Rows are one point carried round by a steady rotation, each followed by how many ticks it has turned.
The counts run from 0 to 189.
-.13,-.25,.31,-.29,-.38,.08,.13,.20,.19,-.37,.31,-.01,-.17,.14,-.07,-.29,-.15,.03,.15,-.35,.16,-.18,-.06,-.19,.00,.05,.44,-.25,.09,.40,.11,.45,-.19,.20,.28,.38,-.35,-.06,.12,.06,.08,.27,-.03,-.09,.15	152
.11,-.21,.57,-.06,-.24,.04,.04,.19,-.02,.02,.24,.13,-.26,.11,-.04,-.20,.17,.05,.13,-.14,-.17,.11,.13,-.34,-.11,-.05,.16,-.43,.33,.33,.01,.63,-.01,.17,-.36,.39,-.32,-.37,.10,.15,.28,.06,-.16,-.28,.11	159
-.04,-.31,.13,-.35,-.23,.09,-.01,.37,-.18,.04,.16,-.15,-.47,-.05,-.17,.24,.29,.07,.15,-.02,-.33,.09,-.27,.13,-.34,.28,.05,-.23,.33,.03,-.20,.05,-.28,-.14,-.24,.44,-.03,-.31,-.17,.20,-.14,.07,-.12,-.28,.01	86
.00,.12,.05,-.24,-.43,-.12,-.04,.45,.00,-.46,.45,-.02,-.17,.22,-.07,.08,.19,.24,-.05,-.22,-.11,-.29,-.14,-.08,-.18,.27,.23,.10,.03,-.05,-.27,-.18,-.09,-.24,.19,.58,-.16,-.10,-.29,.02,.16,-.01,.04,.15,-.19	99
-.47,.00,.16,-.13,-.19,-.04,.48,.54,.09,-.24,.20,-.28,-.31,-.10,-.02,-.09,-.07,.15,-.09,-.18,.09,-.11,-.25,.30,-.17,-.11,.26,.05,-.03,-.07,-.42,.20,-.27,-.13,-.16,.39,-.07,-.32,-.26,-.13,.10,.17,.00,.00,-.54	111
-.24,.04,-.07,-.27,-.39,.07,-.02,.46,-.04,-.52,.29,-.02,-.23,-.01,.11,-.33,.31,.29,.26,-.33,-.05,-.14,-.18,.18,-.17,-.05,.18,.13,-.07,-.15,-.11,.14,-.25,-.07,-.09,.58,-.05,-.22,-.19,-.08,-.06,.20,-.14,-.12,.11	13
-.21,.13,.21,-.22,-.52,.01,.10,.30,.59,-.13,.12,.05,-.27,.26,-.31,-.25,.21,.06,-.21,-.40,-.04,-.20,.12,-.39,-.10,-.21,.08,-.33,.16,-.05,-.07,.24,-.24,-.03,-.23,.24,.02,.04,.22,-.19,-.02,.09,-.16,-.08,-.44	131
-.06,.02,.27,-.29,-.52,-.13,.02,.28,.12,-.31,.02,.06,.07,.29,-.41,-.15,.18,.36,-.14,-.43,-.14,-.10,.19,-.04,-.06,-.21,.16,.10,.11,.05,-.18,.04,-.21,.25,-.18,.43,-.26,-.29,-.24,.10,.28,.19,.06,-.19,-.46	22
-.32,.16,.09,-.10,.08,-.22,-.14,.57,.10,-.23,.11,.02,-.36,.16,-.15,-.01,.12,.24,-.27,-.33,-.10,-.09,-.15,.05,-.17,-.07,.25,.03,.11,-.06,-.49,.38,-.24,-.03,-.26,.46,-.17,-.19,-.18,-.02,.08,.06,-.21,.04,-.25	107
-.12,-.27,.25,-.14,-.34,.11,-.19,.35,.24,.03,.40,.13,-.42,.15,-.10,.03,-.11,-.27,.11,-.01,.07,-.11,.19,-.24,-.01,.40,.04,-.53,.46,.31,-.01,.36,-.10,.14,-.26,.37,-.26,.03,.01,.04,-.15,-.18,-.28,.04,.06	73
-.31,-.28,.32,-.10,-.15,.32,-.03,.28,.35,.16,-.23,.12,-.14,.03,-.25,-.29,.24,-.31,.19,-.06,-.15,.13,-.21,-.23,-.02,-.27,.01,-.28,.28,.34,-.16,.26,-.24,.16,-.18,.27,-.01,-.29,-.08,-.01,.17,.48,-.14,-.45,.02	142
-.04,-.21,.02,-.24,-.44,.02,.01,.47,.13,-.16,.24,.11,-.14,-.01,.04,-.06,-.12,-.14,.34,-.23,.01,.07,-.07,.06,.10,.32,.35,-.09,.20,.38,-.13,.54,-.17,.16,.19,.49,-.34,-.16,-.10,-.05,-.06,-.19,.09,.16,.26	71
-.31,.08,-.02,-.30,-.29,-.15,.12,.60,.27,-.31,.11,-.09,-.06,.10,-.25,.05,-.02,-.01,-.01,-.25,-.09,-.20,-.25,.13,-.02,-.14,.03,.16,-.07,.04,-.26,-.37,-.28,-.31,.31,.46,.02,-.14,-.39,-.08,.03,.42,-.01,-.14,-.38	116
-.07,-.01,.30,-.28,-.35,-.03,.14,.25,.09,-.06,.00,-.07,-.27,-.12,-.16,-.32,.34,.01,-.09,-.10,-.18,.05,-.21,.13,-.38,-.36,.04,-.08,-.01,-.21,-.21,.07,-.39,-.26,-.21,.45,.00,-.41,-.02,-.19,.05,.34,.06,-.25,-.29	29
.17,.02,.21,-.30,-.56,-.27,.14,.21,.33,-.02,-.02,.07,.06,.03,-.29,-.17,.37,.00,.03,-.20,.08,-.02,-.11,-.25,-.18,-.29,.12,-.32,.19,-.01,-.16,.31,-.24,-.08,.29,.39,-.14,-.46,.12,-.13,.08,.09,.28,-.16,-.03	46
-.22,-.27,.19,-.38,-.20,-.16,.15,.45,.24,-.01,.25,.26,-.11,-.05,-.29,.22,-.23,-.48,-.08,-.15,-.02,-.11,-.05,.01,.05,-.09,.21,-.16,-.06,.48,.05,.08,-.43,-.21,.61,.49,-.11,.09,.06,-.10,.02,.36,.15,-.09,-.09	59
.12,-.14,-.02,-.35,-.24,-.24,-.34,.39,.09,.11,.23,.04,-.28,.15,-.24,.23,.20,-.31,.08,.08,.07,-.22,.23,-.22,-.07,.12,-.23,-.25,.16,.09,-.16,-.19,-.14,-.05,.06,.77,-.42,-.25,-.28,.10,.08,.09,.03,.01,.11	178
-.51,.04,.08,-.14,-.13,.02,.09,.51,.29,-.02,-.13,-.17,-.23,.30,-.23,-.06,-.29,-.10,-.06,.02,.07,-.16,-.06,-.17,.03,-.03,-.17,-.09,.12,.15,-.31,-.23,-.12,.20,-.37,.30,-.22,-.09,-.33,-.08,.12,.43,-.22,-.20,-.48	113
-.09,-.16,.12,-.53,-.12,.20,-.08,.34,.00,-.27,.20,-.21,-.15,.10,-.25,.12,.21,.31,.01,-.47,-.41,-.16,-.22,-.08,-.24,-.08,.16,-.05,.21,.14,-.14,-.22,-.26,-.06,-.07,.22,.05,-.13,-.18,.19,-.07,.38,-.04,-.42,-.18	5
-.12,-.15,.16,-.29,-.31,-.31,-.10,.38,.37,.26,-.12,.42,-.04,.15,-.37,.10,.16,-.29,-.13,-.13,-.02,-.03,.23,-.08,.02,-.22,-.02,-.36,.01,.05,-.29,.42,-.41,.06,.06,.42,-.23,-.03,.06,-.23,.05,.12,.03,.05,-.17	51
-.15,-.04,.38,-.21,-.17,-.02,.22,.33,.30,-.16,-.13,.08,-.09,.22,-.23,.07,.06,.09,-.21,-.35,-.03,-.10,-.16,-.24,.02,-.38,.38,-.10,.08,.42,-.10,.31,-.17,.15,.03,.20,-.15,-.05,.12,-.12,.18,.44,.10,-.15,-.44	136
-.30,-.21,.41,-.12,-.19,-.02,-.10,.32,-.15,.04,.42,.36,-.42,-.05,.03,-.11,.13,-.19,.04,-.01,-.16,.03,.14,.05,-.27,.01,.08,-.22,-.03,.20,.08,.43,-.41,-.15,-.12,.64,-.11,-.11,.07,.00,.25,.15,-.29,-.16,.07	163
-.16,-.11,.16,-.35,.11,.12,-.19,.45,.04,-.40,.20,-.24,-.40,.16,.14,-.36,.18,.24,.16,-.32,-.07,-.19,-.38,-.19,-.22,-.02,.24,-.11,-.03,.27,-.31,.03,-.13,.16,-.19,.40,-.35,-.18,-.22,-.01,.00,.35,-.17,-.14,-.13	9
-.38,-.25,.23,-.28,-.08,-.01,-.29,.35,-.07,-.01,.22,.02,-.29,.12,-.28,.10,-.27,-.36,-.10,.13,.06,-.14,.21,.02,-.04,.06,-.10,-.20,-.02,.39,.01,-.02,-.20,.12,.03,.43,-.34,-.09,-.25,.42,.12,.41,-.26,-.18,-.16	170
-.05,-.22,.27,-.21,-.17,.00,-.01,.26,.14,-.04,.36,.08,-.39,-.11,.21,-.04,-.02,-.41,.26,.14,-.06,-.26,-.23,-.26,-.07,.19,.05,-.43,.32,.36,.06,.20,-.06,-.12,.24,.51,-.13,-.16,.04,-.16,.03,.23,-.02,-.11,.36	65
-.11,-.09,.50,.05,-.44,.06,.28,.20,.01,-.02,.22,-.07,-.28,.06,-.01,-.21,.31,.08,-.14,.05,-.04,-.17,.09,-.09,-.12,-.12,-.16,.04,.08,-.05,-.04,-.18,-.15,-.19,-.29,.64,-.23,-.32,-.12,-.26,.47,.32,-.11,-.25,-.33	24
-.10,-.04,.19,-.28,-.07,-.34,.06,.32,.33,.07,-.12,.31,-.24,.09,-.35,-.21,.16,-.11,-.26,-.24,.03,-.15,-.13,-.28,-.12,-.21,.25,-.45,.09,.12,-.21,.52,-.27,.08,-.07,.34,-.32,-.08,.30,-.11,-.01,.04,.08,.08,-.22	50
-.36,-.10,.31,-.15,-.03,.32,-.15,.36,.06,-.17,.28,-.14,-.39,.21,-.21,-.02,.09,.09,-.01,-.24,-.36,-.09,-.14,-.21,-.16,.05,-.07,-.26,.18,.23,-.03,-.13,-.25,-.13,-.36,.24,.03,-.13,-.19,.30,.12,.39,-.39,-.47,-.23	4
-.13,.14,.19,-.09,-.38,-.13,-.24,.25,.35,-.03,-.04,.21,.03,.29,-.35,-.36,.04,-.40,-.04,.02,.04,-.13,.16,-.51,.13,-.13,-.16,-.35,.24,.14,-.03,.18,-.01,-.11,.06,.46,-.15,-.33,-.09,-.04,.25,.26,-.13,-.22,.13	44
.11,-.41,.36,-.47,-.31,-.21,-.15,.23,.02,.21,.08,.19,-.19,.02,-.10,.34,.36,-.04,-.01,-.20,.03,-.01,.20,-.02,-.11,-.06,-.02,-.18,-.01,.29,-.11,.19,-.42,.31,-.09,.54,-.33,-.05,.08,-.07,.22,.17,.12,.07,.04	161
-.33,.00,.56,.01,-.18,.08,.49,.28,.29,-.18,.12,-.01,-.38,-.03,-.10,-.34,-.17,.06,.00,-.30,-.07,-.18,-.18,-.27,.10,-.18,.32,-.21,.15,.32,.00,.33,-.20,.02,.01,.26,-.01,-.21,.10,-.11,.29,.35,-.06,-.23,-.35	135
.13,-.14,.31,-.15,-.44,-.21,.23,.41,.26,.19,-.02,.27,.11,-.11,-.09,-.04,.14,-.25,.03,-.07,.01,-.02,.05,-.03,.03,-.14,.01,-.13,.15,.11,-.33,.24,-.21,.05,.35,.65,-.37,-.34,-.02,-.34,.34,.12,.33,-.02,-.05	47
-.18,-.31,.00,-.52,-.70,.10,-.12,.29,.33,-.09,.08,.16,.06,.05,-.22,-.13,.17,-.15,.31,-.30,.12,.05,.22,.10,.05,-.14,.01,-.18,.17,.29,.03,.02,-.40,.36,.15,.43,-.17,-.05,-.05,-.04,-.06,.36,.14,-.30,.10	149
.10,.08,.26,-.28,-.28,-.09,.04,.50,-.01,-.17,.15,-.19,-.19,.19,-.13,.07,.36,.30,-.04,-.24,-.11,-.10,-.12,-.10,-.21,.09,.11,.05,.24,-.15,-.41,-.02,-.13,-.02,-.28,.39,-.19,-.49,-.25,-.04,.20,-.02,.08,.00,-.35	103
-.28,-.05,.30,-.13,-.44,-.12,.48,.27,.26,.20,.22,.20,-.29,-.08,-.18,-.19,-.08,-.38,-.05,-.03,-.13,.08,-.04,.11,-.27,-.17,.10,-.24,.15,.01,-.03,.38,-.40,-.25,.08,.48,.15,-.19,.11,-.25,.06,.11,.02,-.14,-.14	53
-.21,.11,-.10,-.06,-.22,-.17,-.29,.59,.41,-.31,-.12,.11,.18,.21,-.15,-.31,.20,.06,.04,-.40,.04,-.14,-.20,-.19,.11,-.23,.17,-.07,.07,.07,-.42,.21,-.19,.08,.18,.39,-.17,-.11,-.18,-.15,.03,.33,-.02,-.03,-.11	124
-.49,-.19,.19,-.25,-.29,.20,-.24,.29,.29,-.23,.14,.05,-.40,.09,-.01,-.50,.12,-.25,.07,-.20,.01,-.22,-.09,-.22,-.20,-.16,.21,-.41,.06,.28,.05,.47,-.19,.05,-.03,.32,-.02,-.02,.09,-.04,-.10,.41,-.30,-.22,.17	147
-.01,-.18,.27,-.19,.01,-.06,.07,.38,-.15,-.14,.60,.04,-.57,-.13,.03,.26,.05,-.04,-.13,-.09,-.36,-.21,-.15,-.10,-.29,.26,.14,-.11,.12,.24,-.01,.17,-.23,-.35,.02,.53,-.09,.00,.04,.07,.17,.03,-.15,.02,.04	82
